128 stands for zero in the data rows.
Here are some numbered points:
[138, 121, 134, 135, 133, 120, 99, 125, 130, 147, 156, 134, 133, 124, 103, 148] 0
[151, 128, 116, 109, 151, 119, 86, 92, 121, 137, 154, 154, 112, 131, 156, 139] 1
[83, 109, 176, 176, 90, 179, 168, 115, 124, 107, 97, 97, 163, 111, 107, 100] 2
[105, 112, 145, 124, 143, 127, 159, 177, 156, 119, 135, 112, 123, 123, 68, 122] 3
[141, 171, 106, 99, 141, 110, 106, 86, 113, 144, 122, 151, 114, 140, 179, 134] 4
[118, 116, 75, 63, 200, 85, 140, 114, 153, 130, 137, 113, 72, 143, 159, 135] 5
[118, 109, 79, 66, 207, 91, 148, 103, 153, 125, 140, 118, 74, 138, 164, 136] 6
[118, 141, 127, 148, 99, 136, 122, 132, 88, 141, 110, 127, 137, 133, 130, 122] 7
[120, 134, 118, 146, 99, 141, 119, 122, 88, 138, 108, 126, 132, 129, 143, 119] 8
[167, 170, 106, 107, 121, 88, 81, 193, 67, 164, 162, 147, 113, 149, 105, 173] 9
[115, 123, 165, 152, 89, 154, 152, 195, 109, 119, 141, 134, 141, 133, 60, 144] 10
[128, 142, 157, 153, 90, 137, 151, 192, 94, 136, 122, 119, 146, 131, 98, 108] 11
[109, 109, 146, 135, 141, 140, 150, 156, 162, 128, 121, 107, 127, 120, 84, 121] 12
[164, 126, 105, 109, 158, 121, 85, 66, 133, 138, 132, 147, 119, 126, 190, 132] 13
[133, 122, 108, 139, 122, 139, 104, 91, 108, 132, 110, 138, 130, 118, 153, 129] 14
[111, 93, 135, 162, 139, 156, 125, 82, 146, 129, 125, 112, 138, 141, 140, 117] 15
[136, 108, 116, 136, 149, 135, 94, 72, 141, 124, 141, 139, 118, 126, 165, 125] 16
[104, 163, 90, 99, 152, 101, 147, 76, 111, 129, 116, 160, 114, 158, 202, 115] 17
[155, 138, 175, 180, 65, 164, 98, 166, 105, 132, 127, 143, 179, 109, 76, 140] 18
[108, 121, 139, 114, 152, 135, 151, 157, 155, 123, 143, 138, 109, 136, 104, 126] 19
[104, 109, 151, 124, 140, 130, 155, 182, 160, 111, 138, 109, 124, 119, 61, 124] 20
[105, 114, 143, 122, 141, 126, 161, 179, 156, 123, 134, 109, 122, 119, 74, 124] 21
[112, 129, 143, 107, 143, 125, 150, 207, 126, 123, 147, 134, 123, 132, 72, 140] 22
[112, 111, 143, 127, 136, 134, 154, 174, 152, 121, 136, 109, 126, 124, 74, 131] 23
[138, 125, 91, 85, 175, 105, 114, 146, 155, 131, 150, 131, 83, 126, 126, 146] 24
[113, 168, 94, 105, 140, 109, 150, 87, 109, 131, 116, 154, 115, 153, 198, 118] 25
[142, 125, 98, 88, 174, 105, 116, 149, 152, 132, 153, 131, 92, 116, 123, 145] 26
[150, 123, 167, 181, 65, 157, 113, 170, 113, 135, 127, 134, 173, 117, 69, 151] 27
New points follow, each followed by the number of its nearest point above.
[114, 106, 120, 146, 139, 150, 130, 83, 153, 119, 116, 113, 115, 137, 150, 106] 15
[133, 116, 111, 113, 145, 124, 115, 82, 156, 112, 144, 122, 122, 116, 152, 147] 16
[84, 107, 171, 177, 87, 183, 167, 104, 129, 106, 91, 99, 163, 117, 120, 105] 2
[124, 158, 123, 109, 100, 94, 159, 189, 98, 119, 115, 93, 117, 148, 125, 122] 11
[91, 108, 178, 176, 78, 182, 164, 116, 116, 113, 95, 99, 172, 110, 111, 111] 2
[75, 109, 173, 181, 82, 191, 174, 106, 125, 103, 91, 94, 160, 118, 120, 102] 2
[121, 150, 123, 100, 124, 121, 170, 165, 121, 117, 102, 127, 100, 131, 127, 126] 19
[101, 73, 129, 173, 115, 169, 138, 82, 167, 104, 126, 127, 137, 129, 123, 107] 15
[88, 107, 175, 178, 86, 179, 168, 120, 122, 115, 102, 94, 166, 109, 108, 105] 2
[102, 112, 145, 121, 147, 142, 160, 132, 158, 110, 135, 138, 109, 140, 120, 114] 19
[166, 161, 146, 129, 95, 113, 92, 209, 80, 143, 172, 165, 145, 126, 70, 165] 9
[104, 110, 144, 124, 144, 142, 162, 141, 161, 116, 140, 139, 111, 140, 107, 123] 19
[158, 114, 113, 137, 121, 144, 92, 71, 104, 138, 104, 138, 141, 115, 170, 139] 14
[100, 105, 132, 105, 154, 137, 168, 133, 160, 110, 130, 139, 93, 143, 118, 117] 19
[69, 75, 140, 150, 139, 159, 194, 96, 162, 96, 121, 124, 117, 154, 133, 99] 15
[144, 113, 115, 151, 114, 149, 94, 81, 111, 131, 120, 137, 145, 116, 148, 143] 14
[131, 92, 113, 130, 162, 125, 93, 46, 173, 120, 153, 146, 119, 117, 148, 133] 16
[101, 112, 145, 123, 150, 143, 159, 148, 160, 114, 137, 135, 100, 144, 106, 114] 19
[111, 145, 111, 96, 125, 111, 176, 145, 128, 114, 103, 126, 100, 130, 140, 135] 19
[121, 149, 130, 100, 131, 113, 161, 160, 126, 119, 105, 121, 102, 137, 124, 124] 19
[128, 148, 120, 104, 130, 108, 151, 136, 130, 121, 110, 131, 112, 126, 130, 142] 19
[141, 119, 129, 135, 128, 112, 94, 117, 132, 142, 156, 134, 137, 120, 106, 145] 0
[96, 99, 151, 155, 124, 160, 171, 117, 139, 107, 125, 124, 130, 142, 132, 99] 15
[109, 134, 140, 112, 137, 127, 156, 208, 133, 121, 139, 127, 124, 131, 67, 133] 22
[127, 162, 132, 110, 103, 85, 148, 187, 102, 126, 123, 94, 119, 144, 121, 120] 11
[164, 164, 138, 131, 98, 112, 82, 184, 81, 150, 167, 164, 146, 125, 89, 168] 9
[192, 148, 124, 105, 164, 69, 86, 195, 103, 160, 160, 139, 115, 120, 108, 141] 9
[103, 114, 134, 120, 153, 145, 155, 139, 157, 118, 141, 142, 108, 141, 119, 119] 19
[96, 104, 142, 120, 148, 145, 173, 146, 161, 104, 134, 141, 99, 150, 108, 112] 19
[96, 105, 133, 120, 149, 141, 160, 128, 164, 109, 137, 133, 97, 150, 125, 109] 19
[112, 101, 118, 148, 137, 147, 137, 74, 159, 119, 112, 108, 117, 131, 161, 99] 15
[85, 108, 172, 174, 93, 178, 164, 111, 124, 112, 87, 99, 163, 116, 114, 105] 2
[182, 184, 92, 89, 142, 95, 89, 121, 105, 173, 125, 148, 105, 152, 167, 150] 4
[105, 107, 134, 152, 131, 153, 149, 94, 145, 117, 113, 113, 127, 132, 143, 105] 15
[87, 112, 180, 175, 83, 184, 167, 114, 124, 106, 96, 94, 166, 112, 107, 105] 2
[142, 172, 103, 100, 138, 112, 119, 84, 110, 142, 115, 149, 119, 139, 183, 130] 4
[144, 116, 116, 154, 114, 146, 98, 79, 111, 130, 116, 135, 150, 113, 152, 142] 14
[104, 107, 135, 150, 121, 155, 154, 104, 142, 116, 106, 111, 121, 141, 145, 102] 15
[110, 109, 132, 149, 138, 150, 141, 97, 152, 119, 114, 111, 118, 135, 141, 95] 15
